In the data rows, 50 means zero.
Here are some points:
50 & 49 & 61 & 57 & 69 & 26 & 47 & 69 & 42 & 36 & 21 & 20 & 54 & 30 & 56 & 28 \\
54 & 37 & 51 & 70 & 47 & 38 & 50 & 38 & 44 & 55 & 43 & 35 & 28 & 35 & 52 & 55 \\
50 & 47 & 58 & 58 & 42 & 65 & 51 & 57 & 46 & 37 & 66 & 29 & 74 & 59 & 61 & 37 \\
55 & 48 & 42 & 57 & 61 & 43 & 58 & 75 & 58 & 33 & 55 & 67 & 75 & 36 & 47 & 58 \\
60 & 57 & 39 & 50 & 61 & 77 & 60 & 60 & 67 & 76 & 15 & 60 & 63 & 54 & 20 & 70 \\
56 & 54 & 53 & 47 & 51 & 74 & 24 & 75 & 27 & 59 & 69 & 60 & 80 & 18 & 63 & 61 \\
56 & 26 & 30 & 53 & 68 & 67 & 36 & 62 & 71 & 47 & 25 & 68 & 45 & 59 & 46 & 46 \\
57 & 59 & 54 & 47 & 47 & 61 & 33 & 49 & 50 & 36 & 54 & 47 & 46 & 20 & 52 & 58 \\
41 & 49 & 54 & 43 & 48 & 51 & 57 & 45 & 46 & 62 & 56 & 63 & 31 & 64 & 60 & 39 \\
58 & 48 & 35 & 47 & 54 & 59 & 52 & 29 & 62 & 39 & 29 & 51 & 34 & 42 & 50 & 47 \\
49 & 52 & 48 & 70 & 63 & 35 & 32 & 48 & 66 & 41 & 26 & 61 & 44 & 25 & 37 & 17 \\
55 & 45 & 54 & 45 & 35 & 48 & 38 & 66 & 80 & 57 & 62 & 20 & 63 & 57 & 54 & 65 \\
43 & 64 & 50 & 43 & 44 & 35 & 56 & 43 & 26 & 74 & 64 & 69 & 57 & 56 & 50 & 60 \\
43 & 63 & 55 & 47 & 35 & 35 & 41 & 28 & 75 & 25 & 66 & 59 & 28 & 48 & 57 & 62 \\
61 & 42 & 44 & 51 & 50 & 78 & 44 & 78 & 63 & 61 & 68 & 35 & 39 & 44 & 59 & 53 \\
53 & 42 & 41 & 52 & 51 & 31 & 45 & 67 & 65 & 52 & 31 & 58 & 27 & 24 & 52 & 31 \\
55 & 55 & 66 & 50 & 42 & 78 & 36 & 61 & 71 & 77 & 59 & 68 & 58 & 52 & 62 & 67 \\
51 & 41 & 38 & 51 & 52 & 36 & 63 & 70 & 65 & 31 & 44 & 57 & 33 & 26 & 34 & 46 \\
60 & 56 & 43 & 52 & 56 & 70 & 60 & 56 & 63 & 74 & 23 & 60 & 61 & 55 & 24 & 66 \\
55 & 50 & 39 & 53 & 56 & 62 & 44 & 31 & 65 & 48 & 28 & 56 & 49 & 52 & 37 & 53 \\
61 & 30 & 53 & 43 & 49 & 71 & 45 & 82 & 69 & 58 & 65 & 33 & 49 & 60 & 71 & 65 \\
43 & 62 & 54 & 44 & 45 & 46 & 57 & 34 & 36 & 69 & 66 & 65 & 58 & 60 & 50 & 47 \\
43 & 40 & 41 & 51 & 63 & 53 & 65 & 44 & 37 & 40 & 23 & 26 & 72 & 67 & 43 & 39 \\
53 & 25 & 35 & 54 & 64 & 74 & 46 & 51 & 64 & 27 & 28 & 68 & 31 & 70 & 66 & 65 \\
79 & 35 & 26 & 60 & 53 & 26 & 66 & 67 & 44 & 65 & 39 & 67 & 29 & 19 & 33 & 59 \\
68 & 41 & 24 & 56 & 70 & 57 & 43 & 59 & 65 & 52 & 54 & 65 & 39 & 36 & 22 & 24 \\
80 & 48 & 29 & 52 & 63 & 29 & 66 & 28 & 40 & 40 & 43 & 47 & 27 & 26 & 20 & 29 \\
51 & 51 & 51 & 69 & 58 & 39 & 29 & 53 & 71 & 42 & 32 & 61 & 41 & 26 & 39 & 23 \\
73 & 38 & 51 & 77 & 57 & 63 & 19 & 58 & 40 & 30 & 46 & 70 & 39 & 56 & 54 & 35 \\
49 & 54 & 43 & 55 & 52 & 60 & 34 & 47 & 35 & 30 & 37 & 54 & 78 & 38 & 61 & 59 \\
49 & 38 & 34 & 56 & 59 & 59 & 43 & 34 & 79 & 36 & 25 & 44 & 53 & 45 & 44 & 48 \\
56 & 37 & 29 & 45 & 61 & 71 & 58 & 46 & 64 & 67 & 23 & 25 & 30 & 55 & 68 & 62 \\
53 & 47 & 62 & 57 & 51 & 76 & 29 & 65 & 30 & 64 & 61 & 29 & 82 & 31 & 61 & 57 \\
49 & 54 & 33 & 54 & 66 & 36 & 21 & 59 & 29 & 69 & 39 & 57 & 80 & 53 & 23 & 31 \\
50 & 52 & 55 & 42 & 39 & 67 & 22 & 58 & 83 & 66 & 64 & 39 & 68 & 44 & 48 & 69 \\
49 & 67 & 66 & 51 & 41 & 50 & 54 & 41 & 70 & 55 & 57 & 46 & 40 & 24 & 62 & 68 \\
65 & 48 & 39 & 68 & 60 & 35 & 35 & 61 & 59 & 72 & 66 & 69 & 66 & 37 & 46 & 50 \\
39 & 66 & 60 & 45 & 35 & 43 & 63 & 26 & 61 & 56 & 64 & 60 & 30 & 62 & 49 & 49 \\
39 & 52 & 54 & 43 & 45 & 47 & 63 & 43 & 31 & 56 & 65 & 68 & 54 & 69 & 57 & 60 \\
38 & 63 & 58 & 46 & 52 & 45 & 55 & 40 & 67 & 48 & 66 & 41 & 47 & 39 & 67 & 67 \\
45 & 46 & 40 & 57 & 56 & 74 & 43 & 51 & 31 & 47 & 34 & 56 & 76 & 58 & 52 & 37 \\
37 & 54 & 61 & 44 & 44 & 62 & 63 & 41 & 47 & 72 & 68 & 61 & 35 & 71 & 59 & 49 \\
48 & 58 & 61 & 47 & 37 & 53 & 59 & 47 & 77 & 42 & 56 & 64 & 54 & 59 & 53 & 62 \\
57 & 34 & 33 & 49 & 64 & 35 & 69 & 58 & 32 & 31 & 53 & 65 & 64 & 44 & 28 & 47 \\
47 & 30 & 33 & 55 & 70 & 74 & 41 & 49 & 59 & 30 & 33 & 61 & 46 & 64 & 65 & 60 \\
44 & 37 & 69 & 46 & 47 & 44 & 60 & 69 & 48 & 50 & 40 & 49 & 39 & 42 & 69 & 59 \\
40 & 47 & 44 & 58 & 50 & 47 & 32 & 61 & 56 & 45 & 24 & 21 & 58 & 53 & 53 & 51 \\
64 & 47 & 44 & 49 & 63 & 44 & 74 & 44 & 66 & 65 & 18 & 55 & 23 & 23 & 44 & 42 \\
60 & 41 & 58 & 42 & 53 & 68 & 29 & 77 & 34 & 52 & 58 & 46 & 71 & 34 & 69 & 55 \\
47 & 56 & 38 & 53 & 63 & 37 & 29 & 55 & 29 & 65 & 44 & 58 & 78 & 54 & 28 & 34 \\
47 & 45 & 30 & 58 & 64 & 63 & 61 & 36 & 26 & 32 & 25 & 27 & 72 & 53 & 50 & 17 \\
59 & 51 & 50 & 49 & 36 & 67 & 50 & 67 & 58 & 56 & 54 & 49 & 57 & 50 & 45 & 62 \\
59 & 41 & 66 & 52 & 41 & 79 & 35 & 77 & 41 & 64 & 54 & 24 & 54 & 26 & 61 & 58 \\
45 & 58 & 51 & 45 & 48 & 38 & 63 & 35 & 30 & 57 & 62 & 58 & 61 & 57 & 52 & 45 \\
49 & 57 & 59 & 45 & 48 & 71 & 29 & 42 & 60 & 70 & 60 & 25 & 79 & 45 & 61 & 56 \\
69 & 49 & 44 & 65 & 62 & 26 & 26 & 65 & 62 & 24 & 27 & 40 & 58 & 19 & 57 & 25 \\
38 & 66 & 56 & 40 & 39 & 28 & 64 & 37 & 37 & 33 & 63 & 50 & 59 & 59 & 34 & 55 \\
54 & 40 & 36 & 54 & 56 & 33 & 51 & 66 & 61 & 46 & 25 & 55 & 28 & 25 & 44 & 29 \\
55 & 31 & 33 & 49 & 68 & 59 & 65 & 40 & 33 & 26 & 39 & 55 & 52 & 69 & 33 & 33 \\
42 & 62 & 52 & 38 & 35 & 25 & 61 & 37 & 37 & 62 & 62 & 63 & 51 & 58 & 45 & 70 \\
40 & 53 & 58 & 41 & 43 & 38 & 67 & 42 & 29 & 44 & 60 & 47 & 59 & 65 & 62 & 54 \\
54 & 24 & 29 & 54 & 72 & 57 & 46 & 64 & 68 & 53 & 29 & 61 & 39 & 57 & 34 & 38 \\
73 & 41 & 40 & 62 & 59 & 37 & 61 & 63 & 41 & 36 & 44 & 57 & 29 & 22 & 30 & 49 \\
38 & 66 & 58 & 47 & 40 & 44 & 53 & 33 & 40 & 76 & 65 & 72 & 40 & 59 & 57 & 36 \\
49 & 49 & 37 & 54 & 63 & 40 & 25 & 64 & 35 & 72 & 42 & 52 & 68 & 49 & 29 & 33 \\
48 & 39 & 45 & 50 & 52 & 75 & 38 & 46 & 28 & 33 & 50 & 65 & 74 & 65 & 69 & 54 \\
53 & 42 & 44 & 75 & 66 & 59 & 31 & 33 & 58 & 55 & 25 & 24 & 47 & 58 & 62 & 40 \\
73 & 41 & 39 & 59 & 59 & 33 & 60 & 60 & 44 & 31 & 46 & 54 & 30 & 24 & 29 & 52 \\
45 & 56 & 31 & 47 & 63 & 36 & 22 & 70 & 31 & 73 & 36 & 69 & 77 & 56 & 30 & 42 \\
58 & 55 & 58 & 46 & 38 & 59 & 32 & 72 & 57 & 64 & 57 & 20 & 57 & 45 & 50 & 62 \\
73 & 29 & 34 & 63 & 67 & 47 & 32 & 74 & 57 & 52 & 60 & 54 & 56 & 57 & 41 & 59 \\
42 & 63 & 71 & 53 & 43 & 63 & 74 & 39 & 60 & 71 & 57 & 66 & 25 & 58 & 58 & 40 \\
49 & 56 & 52 & 46 & 42 & 71 & 25 & 61 & 70 & 73 & 67 & 62 & 78 & 57 & 61 & 57 \\
58 & 45 & 47 & 50 & 47 & 71 & 44 & 69 & 63 & 61 & 66 & 40 & 36 & 46 & 58 & 53 \\
38 & 72 & 60 & 51 & 45 & 51 & 58 & 38 & 57 & 43 & 65 & 33 & 37 & 32 & 65 & 49 \\
45 & 51 & 57 & 53 & 33 & 56 & 59 & 52 & 64 & 50 & 25 & 44 & 30 & 50 & 34 & 51 \\
54 & 37 & 56 & 46 & 49 & 68 & 34 & 74 & 60 & 28 & 60 & 55 & 29 & 44 & 47 & 65 \\
Here are 40 more points, each followed by its number:
42 & 60 & 53 & 40 & 37 & 32 & 61 & 42 & 39 & 60 & 57 & 61 & 50 & 56 & 44 & 66 \\ 0
38 & 64 & 62 & 46 & 31 & 43 & 61 & 32 & 47 & 50 & 61 & 62 & 38 & 63 & 47 & 44 \\ 1
62 & 47 & 64 & 57 & 52 & 64 & 35 & 51 & 34 & 63 & 65 & 27 & 74 & 55 & 58 & 60 \\ 2
55 & 44 & 59 & 47 & 38 & 48 & 34 & 66 & 56 & 55 & 56 & 32 & 48 & 58 & 54 & 53 \\ 3
64 & 38 & 56 & 47 & 48 & 61 & 52 & 70 & 45 & 38 & 57 & 60 & 55 & 24 & 48 & 55 \\ 4
42 & 50 & 55 & 43 & 53 & 45 & 64 & 42 & 45 & 49 & 57 & 67 & 51 & 66 & 65 & 62 \\ 5
46 & 60 & 54 & 47 & 47 & 43 & 64 & 39 & 49 & 55 & 58 & 65 & 53 & 56 & 55 & 43 \\ 6
43 & 65 & 72 & 50 & 42 & 51 & 69 & 39 & 32 & 55 & 56 & 65 & 42 & 57 & 54 & 55 \\ 7
47 & 58 & 40 & 55 & 56 & 50 & 54 & 39 & 37 & 50 & 38 & 28 & 39 & 51 & 31 & 30 \\ 8
72 & 9 & 32 & 65 & 57 & 39 & 44 & 61 & 66 & 28 & 57 & 38 & 31 & 42 & 62 & 68 \\ 9
51 & 30 & 34 & 53 & 69 & 57 & 64 & 48 & 54 & 37 & 31 & 38 & 46 & 64 & 42 & 48 \\ 10
45 & 46 & 41 & 46 & 53 & 53 & 52 & 41 & 27 & 52 & 37 & 28 & 36 & 66 & 35 & 40 \\ 11
34 & 51 & 60 & 47 & 43 & 49 & 71 & 42 & 38 & 62 & 62 & 69 & 35 & 68 & 65 & 41 \\ 12
56 & 48 & 22 & 47 & 74 & 52 & 55 & 58 & 62 & 49 & 45 & 48 & 48 & 55 & 26 & 23 \\ 13
44 & 51 & 42 & 58 & 53 & 75 & 41 & 49 & 28 & 49 & 37 & 60 & 82 & 59 & 52 & 33 \\ 14
50 & 60 & 63 & 45 & 25 & 53 & 62 & 45 & 82 & 41 & 62 & 63 & 61 & 59 & 49 & 65 \\ 15
42 & 35 & 46 & 54 & 57 & 43 & 34 & 88 & 59 & 36 & 22 & 65 & 68 & 36 & 64 & 46 \\ 16
39 & 47 & 60 & 41 & 48 & 46 & 66 & 42 & 38 & 65 & 64 & 67 & 50 & 71 & 59 & 58 \\ 17
77 & 41 & 34 & 62 & 64 & 27 & 67 & 61 & 38 & 27 & 42 & 61 & 23 & 17 & 24 & 49 \\ 18
45 & 74 & 68 & 56 & 43 & 53 & 57 & 42 & 61 & 42 & 51 & 28 & 19 & 20 & 59 & 53 \\ 19
57 & 32 & 32 & 54 & 70 & 35 & 62 & 63 & 37 & 32 & 46 & 67 & 60 & 36 & 31 & 40 \\ 20
67 & 33 & 37 & 62 & 49 & 63 & 23 & 70 & 59 & 45 & 58 & 54 & 22 & 17 & 44 & 28 \\ 21
38 & 66 & 55 & 50 & 41 & 52 & 61 & 38 & 38 & 68 & 66 & 69 & 43 & 60 & 57 & 27 \\ 22
53 & 53 & 66 & 48 & 41 & 75 & 32 & 57 & 62 & 60 & 60 & 28 & 61 & 48 & 63 & 66 \\ 23
49 & 48 & 55 & 49 & 52 & 74 & 34 & 55 & 53 & 63 & 58 & 46 & 69 & 60 & 55 & 55 \\ 24
71 & 45 & 30 & 49 & 59 & 37 & 53 & 44 & 52 & 50 & 57 & 57 & 40 & 48 & 34 & 40 \\ 25
43 & 47 & 56 & 38 & 47 & 49 & 42 & 45 & 59 & 26 & 38 & 27 & 28 & 69 & 41 & 69 \\ 26
37 & 66 & 53 & 46 & 43 & 63 & 56 & 36 & 50 & 75 & 67 & 60 & 44 & 57 & 50 & 43 \\ 27
37 & 50 & 61 & 42 & 43 & 51 & 56 & 43 & 42 & 66 & 58 & 67 & 28 & 66 & 68 & 44 \\ 28
39 & 60 & 56 & 42 & 34 & 30 & 64 & 37 & 41 & 37 & 62 & 58 & 57 & 61 & 34 & 58 \\ 29
42 & 62 & 59 & 44 & 42 & 44 & 63 & 33 & 37 & 68 & 66 & 57 & 53 & 59 & 58 & 44 \\ 30
55 & 48 & 46 & 61 & 50 & 70 & 27 & 73 & 28 & 69 & 23 & 33 & 79 & 59 & 42 & 21 \\ 31
55 & 50 & 54 & 40 & 40 & 65 & 25 & 46 & 75 & 66 & 63 & 26 & 52 & 57 & 51 & 51 \\ 32
42 & 66 & 59 & 43 & 43 & 35 & 62 & 47 & 28 & 64 & 62 & 64 & 60 & 59 & 58 & 56 \\ 33
47 & 41 & 37 & 48 & 65 & 39 & 30 & 67 & 29 & 62 & 34 & 61 & 68 & 64 & 34 & 47 \\ 34
60 & 42 & 27 & 44 & 70 & 49 & 68 & 51 & 49 & 33 & 25 & 64 & 57 & 55 & 27 & 60 \\ 35
42 & 45 & 60 & 42 & 48 & 50 & 61 & 49 & 42 & 58 & 64 & 65 & 47 & 66 & 57 & 60 \\ 36
44 & 54 & 37 & 53 & 60 & 35 & 24 & 52 & 61 & 65 & 36 & 61 & 61 & 66 & 21 & 48 \\ 37
60 & 37 & 26 & 41 & 69 & 59 & 64 & 53 & 59 & 33 & 26 & 67 & 69 & 61 & 33 & 67 \\ 38
38 & 50 & 61 & 52 & 46 & 50 & 67 & 39 & 49 & 59 & 60 & 63 & 36 & 65 & 62 & 48 \\ 39
Which of these numbered points is nearest to each point below, looking only along the 5 directions in which the first points spread most? Its number follows each.
49 & 54 & 62 & 49 & 40 & 55 & 67 & 35 & 34 & 66 & 50 & 56 & 41 & 54 & 55 & 51 \\ > 5
52 & 26 & 51 & 54 & 78 & 73 & 39 & 80 & 33 & 44 & 21 & 37 & 68 & 62 & 73 & 53 \\ > 31
40 & 69 & 56 & 41 & 40 & 61 & 57 & 35 & 53 & 75 & 69 & 57 & 43 & 58 & 50 & 39 \\ > 27
51 & 42 & 47 & 61 & 72 & 32 & 31 & 71 & 69 & 36 & 27 & 58 & 66 & 34 & 66 & 34 \\ > 16
38 & 65 & 64 & 48 & 37 & 48 & 63 & 29 & 64 & 61 & 66 & 58 & 29 & 63 & 51 & 44 \\ > 39
68 & 32 & 34 & 64 & 52 & 44 & 27 & 71 & 72 & 59 & 61 & 53 & 28 & 25 & 37 & 47 \\ > 21
47 & 47 & 56 & 41 & 48 & 49 & 41 & 44 & 55 & 26 & 37 & 27 & 31 & 68 & 42 & 68 \\ > 26
52 & 61 & 60 & 47 & 41 & 33 & 63 & 38 & 55 & 53 & 58 & 40 & 52 & 56 & 61 & 60 \\ > 7
55 & 53 & 62 & 39 & 31 & 36 & 64 & 31 & 40 & 31 & 45 & 22 & 27 & 18 & 55 & 64 \\ > 19
52 & 52 & 55 & 39 & 40 & 65 & 24 & 41 & 74 & 66 & 62 & 27 & 55 & 57 & 50 & 52 \\ > 32
50 & 49 & 61 & 39 & 35 & 34 & 23 & 41 & 68 & 57 & 60 & 45 & 58 & 58 & 56 & 36 \\ > 3
51 & 59 & 67 & 48 & 27 & 57 & 61 & 48 & 76 & 39 & 60 & 51 & 62 & 60 & 52 & 57 \\ > 15
50 & 44 & 65 & 40 & 54 & 73 & 24 & 67 & 63 & 68 & 60 & 28 & 73 & 43 & 71 & 67 \\ > 23
71 & 43 & 42 & 66 & 58 & 38 & 29 & 51 & 35 & 48 & 60 & 49 & 29 & 60 & 53 & 69 \\ > 4
60 & 20 & 25 & 56 & 75 & 31 & 71 & 55 & 33 & 26 & 29 & 34 & 45 & 70 & 30 & 25 \\ > 35
62 & 38 & 26 & 39 & 69 & 56 & 68 & 55 & 57 & 32 & 27 & 68 & 70 & 62 & 29 & 70 \\ > 38
43 & 56 & 41 & 52 & 55 & 35 & 30 & 49 & 57 & 62 & 41 & 60 & 60 & 65 & 24 & 51 \\ > 37
39 & 76 & 59 & 52 & 45 & 51 & 56 & 38 & 59 & 39 & 65 & 25 & 37 & 25 & 65 & 49 \\ > 19
49 & 50 & 56 & 49 & 36 & 68 & 28 & 56 & 73 & 51 & 52 & 45 & 56 & 55 & 55 & 67 \\ > 32
43 & 53 & 63 & 41 & 49 & 44 & 67 & 41 & 42 & 57 & 65 & 70 & 49 & 69 & 63 & 56 \\ > 17
43 & 58 & 60 & 54 & 43 & 60 & 64 & 54 & 49 & 60 & 32 & 52 & 38 & 50 & 49 & 45 \\ > 5
38 & 56 & 60 & 47 & 46 & 56 & 68 & 43 & 54 & 65 & 67 & 66 & 40 & 68 & 65 & 47 \\ > 28
60 & 48 & 56 & 61 & 42 & 43 & 37 & 69 & 35 & 48 & 59 & 50 & 55 & 34 & 51 & 60 \\ > 4
63 & 50 & 66 & 59 & 54 & 64 & 35 & 45 & 27 & 68 & 67 & 24 & 75 & 53 & 58 & 58 \\ > 2
41 & 62 & 52 & 48 & 49 & 45 & 64 & 33 & 44 & 50 & 59 & 61 & 53 & 57 & 46 & 48 \\ > 6
75 & 40 & 42 & 69 & 63 & 42 & 28 & 54 & 40 & 45 & 53 & 48 & 30 & 54 & 54 & 62 \\ > 4
49 & 55 & 61 & 50 & 21 & 56 & 53 & 50 & 81 & 57 & 64 & 50 & 64 & 64 & 48 & 63 \\ > 15
57 & 39 & 66 & 57 & 43 & 82 & 50 & 75 & 66 & 36 & 61 & 65 & 58 & 44 & 63 & 55 \\ > 32
37 & 74 & 58 & 49 & 47 & 42 & 48 & 32 & 68 & 49 & 64 & 45 & 46 & 39 & 63 & 56 \\ > 15
50 & 43 & 38 & 61 & 57 & 31 & 61 & 43 & 61 & 35 & 21 & 31 & 67 & 60 & 41 & 37 \\ > 8
69 & 46 & 30 & 49 & 59 & 34 & 53 & 41 & 55 & 45 & 53 & 57 & 35 & 51 & 32 & 41 \\ > 25
48 & 54 & 40 & 55 & 49 & 70 & 37 & 40 & 26 & 33 & 44 & 69 & 83 & 50 & 60 & 56 \\ > 14
58 & 40 & 28 & 41 & 68 & 55 & 68 & 57 & 61 & 31 & 28 & 67 & 63 & 63 & 28 & 71 \\ > 38
47 & 48 & 57 & 42 & 47 & 46 & 44 & 43 & 52 & 27 & 41 & 29 & 33 & 64 & 45 & 66 \\ > 26
44 & 54 & 46 & 56 & 49 & 72 & 43 & 48 & 37 & 48 & 41 & 61 & 78 & 59 & 52 & 39 \\ > 14
52 & 34 & 35 & 49 & 61 & 75 & 50 & 46 & 70 & 46 & 30 & 61 & 64 & 56 & 52 & 53 \\ > 38
40 & 62 & 56 & 41 & 38 & 36 & 61 & 33 & 34 & 42 & 65 & 59 & 56 & 59 & 40 & 56 \\ > 29
45 & 45 & 47 & 46 & 55 & 72 & 61 & 47 & 48 & 31 & 50 & 71 & 68 & 69 & 50 & 57 \\ > 5
58 & 44 & 28 & 57 & 78 & 33 & 59 & 52 & 30 & 38 & 27 & 38 & 49 & 35 & 23 & 19 \\ > 20
52 & 36 & 42 & 63 & 46 & 45 & 25 & 51 & 62 & 39 & 59 & 19 & 56 & 61 & 46 & 54 \\ > 3
45 & 51 & 53 & 69 & 60 & 37 & 34 & 35 & 66 & 60 & 27 & 46 & 42 & 50 & 51 & 34 \\ > 8
37 & 54 & 54 & 48 & 44 & 41 & 42 & 42 & 60 & 28 & 65 & 60 & 29 & 54 & 70 & 65 \\ > 15
74 & 50 & 30 & 52 & 56 & 31 & 59 & 33 & 39 & 61 & 31 & 37 & 22 & 19 & 38 & 26 \\ > 18
48 & 41 & 58 & 43 & 47 & 58 & 40 & 51 & 68 & 26 & 43 & 24 & 28 & 61 & 50 & 68 \\ > 26
66 & 47 & 61 & 58 & 55 & 71 & 38 & 57 & 33 & 56 & 65 & 31 & 77 & 51 & 50 & 46 \\ > 2
52 & 52 & 50 & 73 & 62 & 34 & 26 & 51 & 73 & 43 & 26 & 68 & 37 & 19 & 35 & 17 \\ > 18
41 & 57 & 56 & 46 & 39 & 49 & 45 & 38 & 69 & 30 & 42 & 28 & 26 & 56 & 40 & 62 \\ > 26
61 & 38 & 31 & 42 & 63 & 52 & 66 & 52 & 60 & 37 & 33 & 60 & 69 & 57 & 33 & 65 \\ > 38
53 & 25 & 28 & 55 & 74 & 61 & 63 & 49 & 59 & 38 & 25 & 32 & 43 & 64 & 38 & 46 \\ > 10
52 & 48 & 58 & 56 & 53 & 74 & 33 & 59 & 39 & 59 & 55 & 34 & 76 & 35 & 56 & 59 \\ > 2
61 & 29 & 29 & 50 & 68 & 36 & 70 & 64 & 34 & 35 & 48 & 67 & 66 & 38 & 32 & 50 \\ > 20
52 & 40 & 36 & 54 & 53 & 27 & 48 & 73 & 66 & 49 & 26 & 60 & 22 & 19 & 49 & 30 \\ > 18
36 & 68 & 56 & 46 & 45 & 53 & 60 & 36 & 37 & 69 & 69 & 65 & 46 & 59 & 45 & 40 \\ > 22
45 & 59 & 56 & 43 & 36 & 36 & 61 & 35 & 42 & 62 & 60 & 59 & 50 & 56 & 44 & 64 \\ > 0
57 & 33 & 34 & 49 & 65 & 35 & 68 & 58 & 32 & 33 & 53 & 66 & 63 & 44 & 28 & 48 \\ > 20
45 & 65 & 69 & 49 & 37 & 68 & 71 & 35 & 51 & 79 & 61 & 63 & 29 & 55 & 52 & 48 \\ > 28
42 & 62 & 59 & 45 & 33 & 42 & 51 & 28 & 57 & 61 & 57 & 63 & 27 & 59 & 53 & 50 \\ > 39
46 & 54 & 32 & 55 & 66 & 35 & 23 & 65 & 26 & 73 & 44 & 64 & 77 & 54 & 27 & 32 \\ > 34
47 & 55 & 39 & 52 & 58 & 36 & 24 & 51 & 66 & 61 & 36 & 60 & 55 & 62 & 21 & 49 \\ > 37
38 & 63 & 56 & 50 & 39 & 45 & 64 & 35 & 36 & 65 & 65 & 68 & 44 & 56 & 59 & 33 \\ > 22
48 & 43 & 33 & 53 & 53 & 59 & 48 & 32 & 75 & 38 & 30 & 49 & 55 & 51 & 39 & 49 \\ > 10
57 & 26 & 58 & 53 & 43 & 78 & 60 & 68 & 71 & 30 & 65 & 67 & 44 & 46 & 72 & 58 \\ > 32
53 & 28 & 40 & 63 & 76 & 45 & 45 & 74 & 73 & 26 & 21 & 55 & 39 & 26 & 68 & 29 \\ > 9
49 & 38 & 56 & 60 & 54 & 37 & 28 & 45 & 78 & 45 & 32 & 39 & 53 & 26 & 49 & 32 \\ > 9
37 & 52 & 61 & 43 & 42 & 50 & 68 & 40 & 40 & 65 & 61 & 67 & 35 & 69 & 65 & 44 \\ > 12
41 & 67 & 55 & 48 & 45 & 61 & 58 & 34 & 47 & 70 & 65 & 63 & 45 & 61 & 47 & 36 \\ > 17
50 & 54 & 53 & 46 & 41 & 70 & 25 & 63 & 69 & 69 & 67 & 59 & 76 & 59 & 60 & 59 \\ > 24
54 & 52 & 55 & 48 & 30 & 66 & 50 & 71 & 62 & 54 & 56 & 49 & 60 & 52 & 47 & 65 \\ > 32
56 & 45 & 24 & 50 & 72 & 72 & 57 & 33 & 69 & 40 & 23 & 65 & 37 & 59 & 29 & 41 \\ > 38
49 & 47 & 42 & 57 & 54 & 31 & 61 & 42 & 57 & 40 & 28 & 37 & 64 & 59 & 42 & 42 \\ > 8
45 & 49 & 41 & 48 & 53 & 54 & 52 & 40 & 28 & 53 & 37 & 28 & 37 & 65 & 33 & 38 \\ > 11
51 & 54 & 58 & 41 & 40 & 64 & 32 & 40 & 69 & 66 & 62 & 34 & 50 & 56 & 51 & 51 \\ > 32
49 & 57 & 53 & 45 & 40 & 64 & 31 & 56 & 65 & 73 & 67 & 62 & 73 & 57 & 58 & 59 \\ > 24
41 & 51 & 57 & 44 & 45 & 40 & 44 & 41 & 60 & 33 & 65 & 62 & 34 & 54 & 70 & 66 \\ > 15
74 & 44 & 24 & 51 & 63 & 31 & 56 & 43 & 51 & 49 & 56 & 65 & 38 & 49 & 30 & 36 \\ > 25
48 & 59 & 69 & 49 & 35 & 51 & 72 & 35 & 27 & 75 & 55 & 58 & 40 & 53 & 56 & 52 \\ > 7
40 & 68 & 57 & 45 & 46 & 42 & 65 & 33 & 42 & 55 & 65 & 61 & 63 & 57 & 54 & 44 \\ > 30
44 & 52 & 33 & 54 & 65 & 33 & 23 & 62 & 28 & 73 & 40 & 55 & 77 & 52 & 25 & 29 \\ > 34
41 & 55 & 60 & 40 & 47 & 34 & 69 & 50 & 26 & 55 & 60 & 65 & 57 & 66 & 65 & 64 \\ > 30
51 & 48 & 37 & 55 & 57 & 28 & 31 & 59 & 36 & 57 & 40 & 54 & 60 & 48 & 21 & 36 \\ > 20
35 & 66 & 57 & 45 & 41 & 37 & 64 & 44 & 29 & 37 & 61 & 44 & 65 & 53 & 49 & 41 \\ > 29
40 & 77 & 54 & 54 & 44 & 56 & 54 & 35 & 60 & 39 & 66 & 25 & 40 & 23 & 64 & 51 \\ > 19
46 & 55 & 44 & 53 & 48 & 67 & 43 & 40 & 29 & 35 & 48 & 69 & 76 & 54 & 60 & 53 \\ > 14
36 & 52 & 60 & 46 & 43 & 53 & 67 & 42 & 38 & 59 & 65 & 67 & 38 & 72 & 62 & 41 \\ > 12
48 & 52 & 57 & 48 & 45 & 58 & 46 & 37 & 66 & 35 & 28 & 27 & 20 & 53 & 33 & 62 \\ > 26
55 & 54 & 59 & 44 & 41 & 59 & 40 & 49 & 53 & 59 & 61 & 28 & 50 & 46 & 57 & 57 \\ > 3
41 & 73 & 58 & 46 & 39 & 36 & 50 & 31 & 80 & 42 & 65 & 34 & 39 & 33 & 56 & 68 \\ > 19
45 & 53 & 59 & 48 & 46 & 74 & 32 & 52 & 58 & 64 & 65 & 41 & 69 & 56 & 61 & 59 \\ > 24
46 & 52 & 39 & 48 & 58 & 41 & 25 & 59 & 64 & 64 & 41 & 53 & 53 & 55 & 32 & 54 \\ > 37
49 & 33 & 56 & 47 & 48 & 70 & 47 & 74 & 47 & 40 & 65 & 47 & 71 & 69 & 70 & 44 \\ > 24
42 & 59 & 63 & 47 & 43 & 37 & 65 & 44 & 41 & 55 & 41 & 51 & 33 & 36 & 58 & 47 \\ > 6
43 & 55 & 56 & 45 & 46 & 45 & 58 & 42 & 37 & 59 & 61 & 51 & 51 & 56 & 57 & 49 \\ > 6
37 & 50 & 59 & 38 & 47 & 43 & 65 & 40 & 32 & 52 & 64 & 67 & 54 & 73 & 56 & 57 \\ > 17
36 & 77 & 59 & 49 & 50 & 42 & 47 & 33 & 70 & 48 & 65 & 42 & 51 & 35 & 64 & 57 \\ > 15
64 & 35 & 25 & 59 & 66 & 55 & 39 & 53 & 66 & 61 & 55 & 62 & 37 & 27 & 23 & 15 \\ > 13
